128 stands for zero in the data rows.
Some points, one per row:
[135 117 123 133 176 107 136 150 113 104 131 147 129 137 151 125 148 103
 124 127 127 119 165 136 128 153 150  98 115]
[128 119 131 136 151 132 136 122 135 130 119 131 128 131 122 136 136 131
 130 103 139 127 138 129 124 106  95 138 115]
[139 115 156 125 122 136 126  84 122 135 118 118 140 127 107 146 146 116
 138 136 108 110 123 137 134 146 165 130 132]
[143 110 147 133 128 145 138  75 119 138 124 108 132 130 107 142 153 100
 120 156 114 117 184 136 129 140 140  99 125]
[148 157  87 105 124  87 102 144 137 114 119 171 131 139 150  89  71 195
 132  97 175 147  94 119 122 103  55 151 123]
[ 93 129 139 144 128 141 144 181 155 136 135 110 120 136 130 151 122 117
 107 144 118 121  95 102 121 123 152 152 139]
[133 164  58 141  62 144  93 179 130 155 133  99  73  97 183 112 132  79
 116 136 118 119 199 132 117 144 151  83 103]
[142 107 108 107 134 137 140  99 113 122 116 128 145 143 107 114 137 114
 125 103 129 125 139 132 129 118 107 125 120]
[125 138 124 122 119 122 118 146 122 113 125 129 127 143 133 125  68 177
 145 173 174 161  24  91 117 109 127 173 133]
[135  97 115 134 214 132 148 177 149  67 140 189 116 134 196  82 132 120
 104  50 117  95 104 109 164 105  78 113 112]
[114 103 143 112 110 140 133  65 113 120 101 102 142 123  79 112 138 133
 128 155 109 134 161 165 128 138 140 126 126]
[127 115 153 133 142 141 135 104 118 129 144 140 135 125 109 149  87  84
 175  41 159 112  50  88 129  90  70 171 116]
[116 170 113 118 120 151 101 123  92 127 123 107 101 104 126 156  90 153
 126 175 108 142  87 121  98 146 174 167 164]
[138 131 158 140 154 121 117 109 114 113 114 122 129 127 108  77 128 114
 132  21 125 113  32 130 170 104  68 137 161]
[158 154 108 134 191 101 128 169 131 114 141 184 136 145 169  98  89 166
 127  57 195 136  54 119 144  79  35 123 116]
[135 123 142 126 133 147 138 102 114 129 127 133 138 134 109  78  90 134
 115  86 152 133  78 114 122  99  64 141 130]
Then 16 other points, each followed by its number:
[152 136 117 130 203 130 158 220 112  95 139 151  88  93 167 127 149 101
 116 121 119 113 148 130 121 110 136 132 152] 0
[169 150 119 105 152 147 148 163 106 109 135 158 128 139 142 107 128 127
 132  91 118 123 118 146 150 151 108 109 118] 1
[140 130 140 125 133 147 139  98 127 140 113 124 141 134 113 117 122 123
 136 118 130 137 154 146 132 136 117 102 117] 2
[ 96 238 128  69  53  52  82 255 178 162 167  76  75 103 202 160  70 123
 159 192 165 139  26  96 105  99 201 172 142] 3
[118 104 145 124 110 147 138  67 124 131 105 104 165 145  95 138 144 112
 150 135 100 123 214 160 128 140 147  96 117] 4
[122 101 126 106  99 142 137  71 102 119 115  97 130 124  95 120 152 116
 142 104 126 113 142 104 112 114 126 139 122] 5
[ 97  99  72 160 187 103 133 202 123 120 157 164 109 124 175 138 167 123
 123 143 121 115 184 146 124 130 144 106  99] 6
[154 201 123 122  76  96  97 254 139 137 128  67 102 107 190 119 110 102
 123 163 124 142 130 149 121 131 178 123 139] 7
[139 120 149 141 146 145 140  96 133 132 125 130 139 155 118 110 120 150
 149  67 162 137  96  97 153 126  64 141  94] 8
[166 169 125 117 200 125 130 181 142 111 142 189 129 126 153  89  57 154
 158   0 137 116   0  90 177 141  33 159 136] 9
[125 103 137 126 116 121 114  77 132 132 117 132 152 133  95 138 154 100
 133 157 129 128 169 142 131 159 170 117 122] 10
[143 106 129 122 191 148 153 147 122 110 121 166 138 128 154 121 155  97
 124 131 131 107 154 151 144 137 116 105 125] 11
[158 165 154 127 160 140 139 186 104 132 138 184 141 126 153 116 122  93
 125 127 104 104 145 140 126 146 139 106 123] 12
[133 141 133 119  99 121 108 146 128 126 133 135 118 120 141 144 100 170
 133 164 152 180  94 131 111 107 112 136 133] 13
[124 117 151 119 123 153 164  85 112 124 109 108 157 140  91 124 149 119
 130 141 117 133 151 114 117 148 143 128 127] 14
[108 141 102 126  96 107 108 129 117 139 136 109 115 122 110 164 110 188
 127 210 155 148  86 108 106 119 156 175 149] 15
Which of these numbered points is nearest to each point below, looking only along the 6 directions in which the first points spread most? Its number follows each.
[127 110 135 119 135 123 120 111 132 119 133 120 123 142 119 118 122 141
 148  28 137 126  76  84 159 105  65 154 132] > 8
[125 110 124 118 106 123 114 112 125 123 133 125 128 137 119 132 143 147
 116 149 124 125 142 132 121 124 140 108 112] > 2
[143 136 127 136 171 112 124 155 149 116 150 161 111 129 152  74  23 167
 128   0 207 151   0  96 227 105  17 155 130] > 9
[103 119 151 112  92 143 114  50 120 139 116  93 151 122  86 132 163 113
 133  88 118 107 131 133 137 130  89 118 104] > 5
[122 104 113 117 117 144 131  92 123 132 123 133 143 132  89 119 104 181
 137 177 138 143 105 126 108 141 118 145 123] > 13
[107 148 113 129 123 125 136 167 134 135 115 121 136 132 136 146 130 134
 133 147 110 124 139 135 126 146 150 114 114] > 12
[134  80 107 169 223 104 135 158 158 114 161 191 123 141 183 140 186 148
 125  75 122 123 156 115 115 112 114 115 123] > 11
[114 103 172 145 208 135 147 160 155 121 150 158 122 131 164 126 141 108
 139 233 112 119 255 193 124 153 166  85 118] > 6
[129 118 135 125 156 120 145 144 151 122 117 160 134 147 155 117 159 135
 104  58 115 101 112 103 136 113  92 114  97] > 1
[147 119  88 140 158 132 133 181 128 105 158 145 112 108 173 108 136 178
  95  88 144 145  86 114 148 108 127 133 157] > 1
[123  93 137 132 120 142 120  93 124 128 128 149 164 140 100 126 147  99
 128 143  96 114 187 134 117 141 162 124 138] > 10
[151 230  88 149  47  66  81 254 218 180 141  97  61 125 216 125 140 114
 129 157 113 125 169 126 125 151 164 117 113] > 7
[113 104 144 120  93 171 141  56 133 141 112  98 167 130  70 124 172 109
 132 159 103 112 194 133 122 129 125  87 108] > 4
[163 192  58 140 120  89  84 191 170 152 149 115  78  86 200 128 119 123
 113 126 106 128 156 124 117 128 160 133 149] > 7
[138 114 151 146  96 128 131  71  96 121 130 125 151 136  95  97 175  69
 132   0 155 104  41  45 165 118  52 149 139] > 8
[156 155 130 136 117 126 112 130 145 151 124  98 105 122 120 117  83 127
 135 185 138 143  86  75  90 137 182 167 134] > 15
[130 135 112 136 104 136 127 126 116 145 124 130 100 114 138 132 152 102
 125 153 122 125 190 148 122 131 132  87 111] > 2
[114 134 101 113 110 123 129 181 139 143 124 127 113 109 146 138 141 116
 142 167 107 111 163 135 110 129 137 106 119] > 12
[128 156  87 116 175 132 128 157 128 117 126 149 146 125 153 107  22 213
 105   0 152 171   2 114 173 100  41 111 158] > 9
[110 110 102 137 115 130 125 126 120 127 118 127 123 131 137 182 111 158
 114 174 140 160 114 116 103 115 131 166 159] > 13
